Each row is where one point has got to under a steady rotation. How many ticks took it there?
The counts run from 0 to 1152.
[-18.7  11.8   3.9 -20.5  -6.3 -13.8  -0.6  12.2   1.7   8.9 -12.0 -11.3
  17.6  20.3   3.4  30.0   4.4  21.4  -9.1  15.6   9.4  -2.4   6.1 -15.5
  18.9  -6.2  10.5  20.7 -17.3  -7.2  -0.1  -3.7 -17.1   3.7 -10.2   0.3
 -17.0]	1041
[ 15.2   4.0  -5.7  11.7   6.2  -3.4   5.8   2.7 -21.8   2.7   5.5  16.9
 -15.9 -16.0 -14.5  22.0 -21.5  20.7  -2.3   3.7  22.4  17.7  -9.9   2.0
  -7.1 -11.4  10.3   5.8 -11.0  15.3 -20.0  -4.2 -27.0 -19.6  -4.1  -3.9
 -20.5]	690
[-30.8   6.2  -4.6  22.5 -19.0 -16.4  13.9 -16.3  17.3  11.2  -8.2   3.1
  -8.3   0.9  18.1 -19.5   8.8  32.4   9.7 -18.0  -3.8  -5.8  -7.4  -2.1
  -4.3 -18.5 -11.7 -16.0   7.0  -1.3 -15.8  -9.8 -16.8   5.5  -1.8  -8.1
   4.8]	329
[  0.9  11.5  27.2  16.0 -23.3   1.3  -6.8  -2.2  22.9  -6.9  -4.3 -11.9
  -8.7  30.7  13.4  16.7   5.3  21.0  -8.8   0.1  -5.4  -7.1 -10.7   0.6
 -11.4 -10.6   8.4  -2.3  24.0 -24.5  -6.5  10.1  -5.2  -1.2  14.6  12.6
  11.2]	191
[ -6.8   0.7 -14.5 -17.3   7.2 -17.4 -16.2  18.5 -12.1  -2.5  -6.5   6.6
   6.9   2.5 -15.3  19.1   4.2  17.4 -22.0  11.3  18.7  -3.2  -9.4  -3.1
  13.7  14.8  18.7 -11.0 -14.3 -23.2 -13.3 -16.0  -9.7  13.8 -23.1  -8.3
 -15.5]	923
[  8.5  24.6 -21.6   5.7   0.8 -12.4  -2.7  24.2 -22.1   3.6   8.6  22.9
   8.8  -8.7   4.3   3.8  11.2  25.7   1.8  31.3  23.7  -1.6   1.4 -20.6
   5.2  -6.3   4.9   4.2  -8.8 -11.6 -22.3  -1.4 -15.3   1.6  -8.7 -19.2
  -9.3]	492
[  4.2  18.2 -12.3  -5.0   3.7 -13.0  -2.0  10.9 -10.4  -2.2  14.0  21.5
  11.7  -2.2  11.6   0.9  15.8  20.3  -2.8  32.5  25.5   0.7   6.6 -29.0
   8.7   0.9   7.8  -5.6  -1.4 -13.6 -12.8  -7.6 -20.2  -6.9  -7.3  -9.5
 -14.9]	493
[  6.0   0.9  -5.5   1.5 -11.1 -12.8 -11.6   6.8 -16.6  -2.0   0.8  15.5
  -7.1   8.2  -3.2   8.0   7.8  15.1 -11.7   2.8  14.2  -4.1  -1.5   0.9
  13.5 -28.8  19.7  13.9  -9.1  -0.6 -39.1 -18.8 -18.1  11.9 -23.9 -11.5
 -12.0]	155
[  9.2  18.8  -3.8  30.9 -13.1  -2.4  22.9   4.8 -18.8  -5.5  -5.4   2.6
  -2.7   1.4 -13.1   1.1  14.1  33.5  11.3   3.9 -15.4 -15.8 -15.9  -8.9
 -16.7  -3.9 -12.1  -1.2  -5.8   1.4 -17.1   4.8 -21.8 -10.4 -15.6 -14.4
  -4.2]	489
[ -2.0  26.5 -30.6   0.2   3.5  14.2  -4.9  16.3  -3.3   8.7  16.2  13.7
  -5.1  -7.8  -8.5 -13.6  15.3  -5.9   7.2   9.7  11.1   9.8   4.2 -32.6
   1.0  -1.8  -3.5  18.9  -2.3  -6.4 -27.5  -6.0 -17.4  -6.2 -11.3 -16.9
 -14.3]	946
[  2.5  12.0  -4.0   8.6 -10.4   1.4  -7.2  -0.6  22.4 -11.6  -3.5  -1.9
  -2.3  -1.5 -16.6  22.6 -11.8  13.9  11.1  19.8   4.8 -20.1  -5.5   3.3
  -9.5  25.4   3.5 -33.1  -2.6 -19.9  -6.3  28.5 -10.0 -17.6  -4.2   4.1
  13.6]	68
[-27.9  28.5  21.7  12.7  -1.6   6.7 -13.8   4.2   3.4  -2.4 -14.1 -18.7
  -2.4   1.6   4.6   8.9  -3.3  15.0  19.1  17.0 -14.1  31.3   3.8 -10.3
  18.9   4.5  10.4  -6.4 -16.4 -25.7  13.6  -7.6   0.0   2.0  -2.8  -2.9
  11.0]	54
[ -1.5   8.4  18.1  17.0 -11.0   4.9  -7.1  -1.9  25.4  -6.0   5.4 -12.7
 -10.3   2.8 -13.1  37.1 -11.0  -4.8  -9.3 -24.9   3.9  27.9   0.5   3.2
 -18.8   7.8  -4.7   9.0  16.7  -9.0  15.1  -1.2  -2.3 -16.3   6.7  15.6
   4.9]	539
[-15.2   9.3   6.3  -1.5 -20.5  -7.1  -7.2   0.1  17.7  13.0 -23.2 -16.3
  -8.1  36.1   4.2  25.3   8.8  21.4  -8.8   9.1   8.7  -9.2   4.9 -12.1
  -8.6 -10.6  -9.5  13.0  11.8 -15.3 -25.2  13.4 -13.1   9.7   3.7   9.4
  -1.3]	74
[-16.0   9.0  12.5   3.7  12.3  -4.1  -4.9  -4.3  25.6   0.9  21.8  17.9
  -9.5 -14.5   0.3   3.4 -11.4  13.6  34.1 -19.2  -8.6  16.6   2.7 -12.0
  16.8 -11.7  14.3  -9.1  -3.2 -21.3  -5.3 -16.3  -6.2  21.5  -0.5  -3.8
  -1.1]	12
[-14.8  23.4 -11.9 -21.8  -0.4   8.6 -10.7  13.0  11.6  -6.1  -3.8  -3.3
  20.5  14.3  -2.9   8.6  -6.6  10.9   6.6  -1.5 -14.3  -6.1  -1.3   0.0
  32.6   2.6  22.6  23.6 -30.1 -12.4   2.7 -19.9  -6.9  13.3 -10.3  -1.1
 -14.7]	588
[-16.0  12.9 -14.8 -20.5 -10.7  -0.6 -24.4  21.6   0.7  -2.2   7.6  -6.5
  -5.6   5.9  14.2  32.0   6.4   3.3 -28.4  12.9  22.2   6.3   0.2  11.3
   4.6  21.1  10.3   6.1 -12.2  -2.8  16.0   2.2   3.0  -3.0  -5.5  10.4
  -5.5]	81
[-30.3  22.6  -6.0 -14.9  10.4   3.6 -17.7   8.5  14.9   7.9  -7.9 -10.2
   2.6   8.4  -2.9 -14.2  -5.4  16.8   6.5 -14.3   3.3  10.7 -16.5 -30.2
  -6.2  23.7   4.7 -14.8   6.6 -23.3 -11.8 -10.7  17.4 -14.7  -0.8   9.2
  -3.0]	95
[ 18.1  30.0  -8.8  16.6 -16.1 -19.8  13.2   1.0 -11.5   0.6  22.4  11.8
  -0.2 -32.2  -5.5  23.0  -5.2  24.2   5.9   4.5  13.0  19.8  13.2  22.3
  -9.6  -9.8 -16.9  -0.2   2.0   4.8  -3.3   0.6 -12.5  14.1  -0.4   1.9
  -0.4]	343
[-23.7  16.9  27.0   6.6  -8.1  -2.6   2.4  13.3   5.3   2.0   1.0 -17.1
   6.4  -2.5  11.1  23.5  17.7  10.9  11.8   1.8  -4.6  27.6 -25.2 -15.5
   3.2  -7.7  11.9   6.9   0.7 -30.8  12.4  11.5  -1.9   4.2  -8.8 -12.8
 -11.1]	507
[-20.0  21.6  -1.2  13.1  -7.6  -0.4 -10.1  -7.3  12.2  25.0  -8.4   1.5
   7.3  -5.6  -2.2  11.1  -0.5   0.3  -6.8  25.5  14.4   6.9  25.3 -45.2
   8.0   1.1  -6.2  -8.8   0.6   0.0  -4.9   1.0  -7.7 -13.7 -19.8  -3.2
  11.3]	64
[ 19.3  23.0  -4.0 -12.9 -18.8 -10.4   3.2 -17.5   1.5   3.0  17.0  11.1
   2.7   2.2  -8.0   6.3   6.5  20.5  -8.7  -8.7  -2.8 -14.4  21.7  -5.4
  -2.8 -16.3   3.1  -1.0  17.4  13.3 -29.3 -19.8  -9.0  17.4 -16.4  18.0
  -5.7]	462
[-12.6  16.1  -7.2   8.0  -5.8  -0.5  -0.2  -1.1  16.7  17.9  16.1   2.2
 -11.1   7.1  15.9 -22.8  -8.0  17.4  12.0 -13.4  -3.0   9.7  11.8  -1.8
 -18.3 -24.2   3.3 -12.9   7.1 -17.8 -24.9 -26.6 -12.5   7.3   6.9   1.0
  16.6]	327
[  3.6  19.2  -6.0 -21.9 -33.6  -6.3  -6.7  -0.4   3.0 -21.9   8.9  -2.6
   4.6  -5.0   8.3   8.3  17.5  -1.2 -23.6   5.1  18.4 -10.0  -7.3  22.6
   6.6  16.0  11.8 -25.6  -2.0 -20.8   3.4   0.5 -15.4  -0.6 -20.7   6.1
   0.5]	617
[  0.3  21.6  -5.9  -6.9  -6.3  -0.4   7.0 -12.5  -7.5  -1.6   1.7   5.3
 -26.4   3.7 -19.0   8.7 -21.2  30.5 -14.9 -23.5  23.2   9.8   2.8   9.2
  -1.3   2.2 -21.4 -12.4 -14.0  12.2  -3.0  10.1 -12.0  -7.0 -11.7  21.6
  -2.0]	889
[ -7.7  18.2   0.9  -8.9 -21.4   0.0  -3.0   3.6   8.7  -0.7  10.3 -18.4
  -0.6  -6.8  13.5  28.2   2.3   8.0  27.7  23.9  -6.7 -11.0  10.5   5.1
   4.1 -21.9  21.3   9.0 -28.3   5.6   1.8  -0.1 -16.7  16.7  -4.7  -1.8
  -4.9]	50
[ -4.7  19.6  -0.3  14.7 -21.1  16.7  11.0  -7.4   8.4   6.5 -15.9  -3.8
 -16.1  15.0  -9.2  18.5 -17.3   9.1 -14.3  -0.3  21.6   4.9 -19.1   3.7
  13.4  -7.9  -8.4  12.4  -3.9  -9.3  -5.0  31.6 -23.4  -2.1  -6.1  -0.2
   1.6]	730
[ 18.2   7.9   7.6 -15.5  -6.0   4.7  -7.8 -18.5  22.1  -0.5  13.3  -2.9
  -0.8  16.7 -18.4  15.9 -18.8   8.6  -9.9 -10.4  -9.1 -13.2  19.7 -11.3
   2.1  -1.1  21.4  -7.8   9.1  -2.7 -14.6 -23.6 -23.0  -0.9  -7.5  32.8
  -6.6]	579
[-10.7   3.8 -31.6   7.6  -6.0   4.3   4.1  18.8  23.6  10.0   6.2   6.2
   0.1  -7.3 -19.7  21.5  -7.7  -9.0  -1.8   7.0  17.3  -8.6  -4.5   4.6
   2.8  20.5  -5.3   1.5  -6.7 -17.4  -0.6  30.0 -26.9  -0.6  -5.9 -19.2
  -3.1]	1068
[ -7.4  23.4  -0.7 -25.8  -8.0   9.3  -3.8   9.6  14.4  -7.4  18.4 -27.0
  18.2 -11.0  -1.3   3.4  22.3 -13.6  17.8   4.7 -25.3   8.7  -6.0 -14.1
  -1.4  19.2  19.2   7.2  -0.1 -13.4   0.6 -15.2  -8.3   6.7 -13.5  -2.2
 -21.0]	936
[  0.1  16.3 -29.5  -1.1   6.5  15.9 -14.1  20.9   9.1 -18.2   2.6  -2.9
   6.4   3.6   2.7 -14.4  -5.6   5.7   9.5  -5.2 -15.8   4.7  -6.9   3.8
   3.6  16.0  23.5  16.2 -12.8 -15.1  -2.6 -36.2  -7.6  11.6   8.4 -14.6
 -13.9]	135
[-15.5  23.3 -10.2 -15.2  10.2   4.7  -9.3  13.3  13.7   5.6  25.8   6.6
   9.0   3.4  -5.8  17.7   6.5  -7.9 -11.7 -25.8  -6.9  13.6  -8.9 -23.1
   7.3  19.5   8.6  20.9   5.5 -11.7  13.3  -9.5   4.2 -17.4 -12.3  12.0
 -12.2]	1084
[ 10.6   5.1   9.6  10.3   2.7  -9.7  -0.3   0.3   4.7  -2.4  15.1  10.7
  -3.0  18.3 -16.0  11.0   1.9  20.2  -6.4 -29.3 -22.9   4.3   9.3  -7.9
  -1.3 -14.5   4.4  22.4  22.4  -6.3 -23.4 -32.2  -9.7   1.9  -3.4  11.1
  -4.8]	1116
[ -6.7   9.6   4.4  -6.4  -9.5  17.6  16.2  -5.3   6.8   1.2  -5.0 -11.6
 -12.9  26.0 -11.9  -1.5  -0.8  -0.8  -6.9 -12.4  -3.8  13.0 -19.6 -12.1
  16.5  -6.8   5.5  28.1   0.3  -9.6 -10.2   4.9 -35.3   6.1 -12.1  -0.6
 -24.9]	275
[ -8.4  -3.2 -26.6 -11.0 -13.6 -10.9   3.6   6.5  11.3  12.0  22.1   1.3
 -23.0 -10.1 -14.4   4.9   5.5  -4.7   0.2 -40.6  -2.9  -3.1   9.8  14.8
 -16.5  -1.7  -1.5  -2.9 -11.0   8.9 -15.4  -9.4 -15.3 -13.4 -20.7   4.0
   1.1]	1090
[  5.4   6.4   5.6  -1.6  -3.1 -13.7 -19.3  -5.3  12.3 -20.6  -6.7  21.7
   6.1  -3.9  -9.4  32.9  -2.1   6.1   5.1   1.8  32.1   1.5  16.2 -22.5
  15.5  -8.8   6.4  16.3  -7.1  13.0 -12.6 -14.3 -12.6   4.8 -10.6  -5.9
 -20.5]	693
[  7.3   7.4  10.4  15.1   2.4   6.5  12.9 -14.1   0.9   6.3  16.9  14.7
 -17.8   5.3 -14.1  -1.1  -6.5  26.5   4.6 -26.3  -6.4  -0.3 -20.8 -10.3
   0.0 -15.9   7.0   3.4  19.7  -3.0 -23.1  -7.4 -21.3  17.0  -2.5   8.5
 -21.2]	1118
[ 12.0  23.1  -7.7  29.9  -7.1  -1.4  15.3   8.1 -21.8  -5.6  -5.1   8.8
  -0.4  -2.5 -17.3   6.5  12.1  32.7  13.2   9.1   6.6  -9.3 -13.0 -10.5
  -6.1  -5.9 -13.6   7.4 -12.5  -2.1 -22.8  15.5 -10.1  -6.8 -16.1 -19.4
  -8.9]	490
[ -3.8  16.5  21.2   1.5   2.3 -30.1 -11.5   3.2   4.7  -2.0  13.4   5.8
  30.3  -4.9   1.4  32.4   7.1  33.9   4.2  -3.8  -6.4   4.3  11.5 -23.8
   0.7  -4.6  12.4  -3.0   8.6 -10.6  -0.6 -21.5  11.9   8.8  -4.5   8.6
  -6.5]	347
[ -7.0   6.6  -4.1  -8.2  -9.6  -2.2 -18.5   2.4  25.2 -10.6  14.9  -0.4
   5.6  -4.2  23.7  29.2   6.1  -7.1 -19.1   7.8  26.0   9.6   5.4  -7.7
  -5.0  18.5  16.4   7.9  17.1   6.6  11.5 -16.1 -12.5 -15.7  22.8  13.6
 -12.9]	536
[ -8.1  13.3 -38.5  -2.9   1.1   3.7   7.2  20.7   8.5   7.3  13.5   3.4
   0.3  -2.8   5.7   2.4   8.0  21.7  12.0  -8.7  -2.3 -18.4  -9.5  -0.9
  -1.3  -0.8   2.8  18.3 -29.4   6.1   2.9 -13.0 -11.6  23.3   1.5 -23.8
 -23.7]	786
[-22.2  -6.5 -20.0   3.0  -6.5  -8.4   2.8  -2.1  14.7 -11.0  -6.0  -5.6
   3.8 -16.7   3.6   3.8   5.8  16.0  12.7 -17.2 -10.4 -23.2 -21.0   7.8
   8.8  12.8  19.9  -6.8 -17.2   5.5  -7.7 -19.2 -13.4  22.6 -22.1 -22.2
 -16.3]	132
